In the rows, 128 means zero.
Each path is a new rotation, seen through one point. The rows after it are directions, each followed by how far the rotation turns it, in degrees a step (0 if it stays put).
Each turn is a multiple of 5 degrees from 10 to 175, or 0.
Each row of a path follows its step; steps can be skipped.

step 0: [134 131 117 131 125 125 135 107 119 135 131 129 127 121 126 117 110 131
 116 127 136 152 124 117 122 134 121 143 126 121 129 126 119 135 137 123
 124 130 125 132 122 139 130 137 130 127 129 125 130 116 134 132 135 122
 126 131 144 110 126 114 129]
step 1: [111 126 128 141 127 138 121 143 126 121 124 126 130 130 127 128 120 125
 132 130 132 135 121 113 130 123 129 135 117 111 135 125 130 135 139 133
 133 139 130 121 149 119 134 118 128 137 120 126 112 132 123 120 125 117
 135 127 118 136 109 119 141]
step 2: [131 116 127 134 146 141 128 124 123 140 122 136 136 136 112 117 135 127
 124 123 136 128 121 125 138 134 136 115 132 126 136 124 124 142 115 128
 138 133 125 131 124 133 130 123 121 126 144 130 137 117 111 135 136 128
 129 145 129 116 118 137 130]
step 3: [127 134 123 139 137 133 119 120 118 119 119 129 116 115 121 133 134 128
 120 115 130 117 144 120 127 128 118 124 131 127 123 118 137 125 132 127
 132 133 121 123 126 127 127 112 151 128 114 127 122 115 134 119 126 126
 109 126 126 124 115 127 116]
step 4: [118 124 143 123 132 138 136 120 124 138 126 135 134 125 118 112 115 108
 129 134 130 132 123 126 128 135 132 140 132 137 125 129 135 131 135 123
 120 126 140 126 136 133 110 123 122 120 135 136 124 134 139 140 113 135
 115 129 121 120 116 120 123]
step 5: [131 117 116 127 138 126 141 120 136 132 132 138 120 120 132 132 126 136
 118 115 138 136 125 123 135 135 122 132 110 137 128 129 140 142 139 116
 139 126 110 131 141 116 132 118 127 131 126 128 135 119 135 130 124 132
 136 122 118 146 131 125 138]
step 6: [108 138 152 131 127 130 122 132 125 140 127 139 118 145 126 133 110 141
 123 138 141 125 128 135 134 134 133 117 137 122 141 125 148 134 130 135
 137 126 120 124 131 137 129 132 134 116 119 125 126 125 124 129 129 132
 130 132 135 126 128 125 127]
step 8: [125 123 131 129 129 132 143 129 124 128 123 134 136 110 129 117 127 126
 121 137 142 119 140 141 138 140 127 128 132 119 125 110 126 126 131 141
 137 131 120 118 129 141 127 149 129 132 130 126 121 134 145 122 128 122
 120 122 110 139 125 132 130]
step 9: [115 133 130 142 125 119 134 113 133 141 140 132 125 126 119 127 118 132
 134 130 131 118 128 104 124 131 129 126 111 135 116 134 129 129 133 120
 131 138 136 144 129 143 131 127 117 127 122 119 133 127 127 135 142 127
 114 137 119 131 138 133 137]
step 10: [127 112 133 134 135 139 129 127 127 127 138 134 118 118 122 138 126 123
 117 145 129 147 130 140 137 114 141 124 115 120 125 136 129 123 129 136
 135 117 128 131 130 130 126 130 138 138 110 108 117 119 127 129 121 132
 135 130 122 125 124 130 128]
step 11: [135 128 135 139 136 145 116 121 132 140 133 126 128 134 130 125 127 134
 135 130 138 127 118 129 125 140 133 135 134 146 132 125 138 119 138 121
 114 134 126 113 113 137 141 134 126 143 136 122 129 129 116 118 127 130
 119 129 128 134 116 138 141]
step 12: [138 129 116 126 115 123 132 110 116 123 117 139 125 139 121 114 133 129
 137 127 131 139 142 134 129 122 119 132 123 110 127 133 131 136 133 128
 144 123 126 121 121 140 137 119 120 134 118 119 119 129 144 132 123 131
 119 128 136 129 118 141 135]
[130 130 127 131 128 126 131 130 124 131 129 128 128 134 125 129 128 128
 130 129 128 128 126 126 128 126 128 126 128 129 128 128 131 128 126 128
 125 133 132 128 130 126 127 128 127 125 130 127 127 133 130 128 124 130
 125 129 128 127 129 130 132]  145
[129 127 129 131 131 125 132 125 130 129 126 126 129 126 127 132 124 127
 127 125 128 126 126 127 129 128 129 130 127 130 127 130 130 124 128 126
 125 126 128 134 126 128 124 130 128 128 127 128 122 128 130 131 127 128
 131 126 129 130 127 127 127]  70
[132 128 129 128 129 131 128 130 130 130 131 128 128 127 128 128 129 128
 129 128 131 126 127 131 130 132 127 126 125 125 132 127 127 128 130 124
 128 129 128 128 125 126 126 126 126 130 133 132 126 128 130 129 129 125
 130 125 125 129 129 133 131]  115
[128 125 126 130 130 132 130 130 131 128 124 129 128 126 130 127 132 127
 129 131 128 131 125 130 130 125 130 128 129 128 125 130 123 132 124 127
 128 124 130 129 132 126 125 126 125 130 130 126 127 128 128 130 127 132
 127 128 128 130 129 128 127]  130
[129 125 129 128 125 128 130 131 128 130 126 127 122 126 130 126 127 128
 127 123 127 129 133 130 127 125 125 128 125 127 129 129 125 124 129 129
 130 130 128 130 130 129 128 125 130 127 130 127 127 127 126 125 129 133
 128 127 129 129 127 129 132]  160
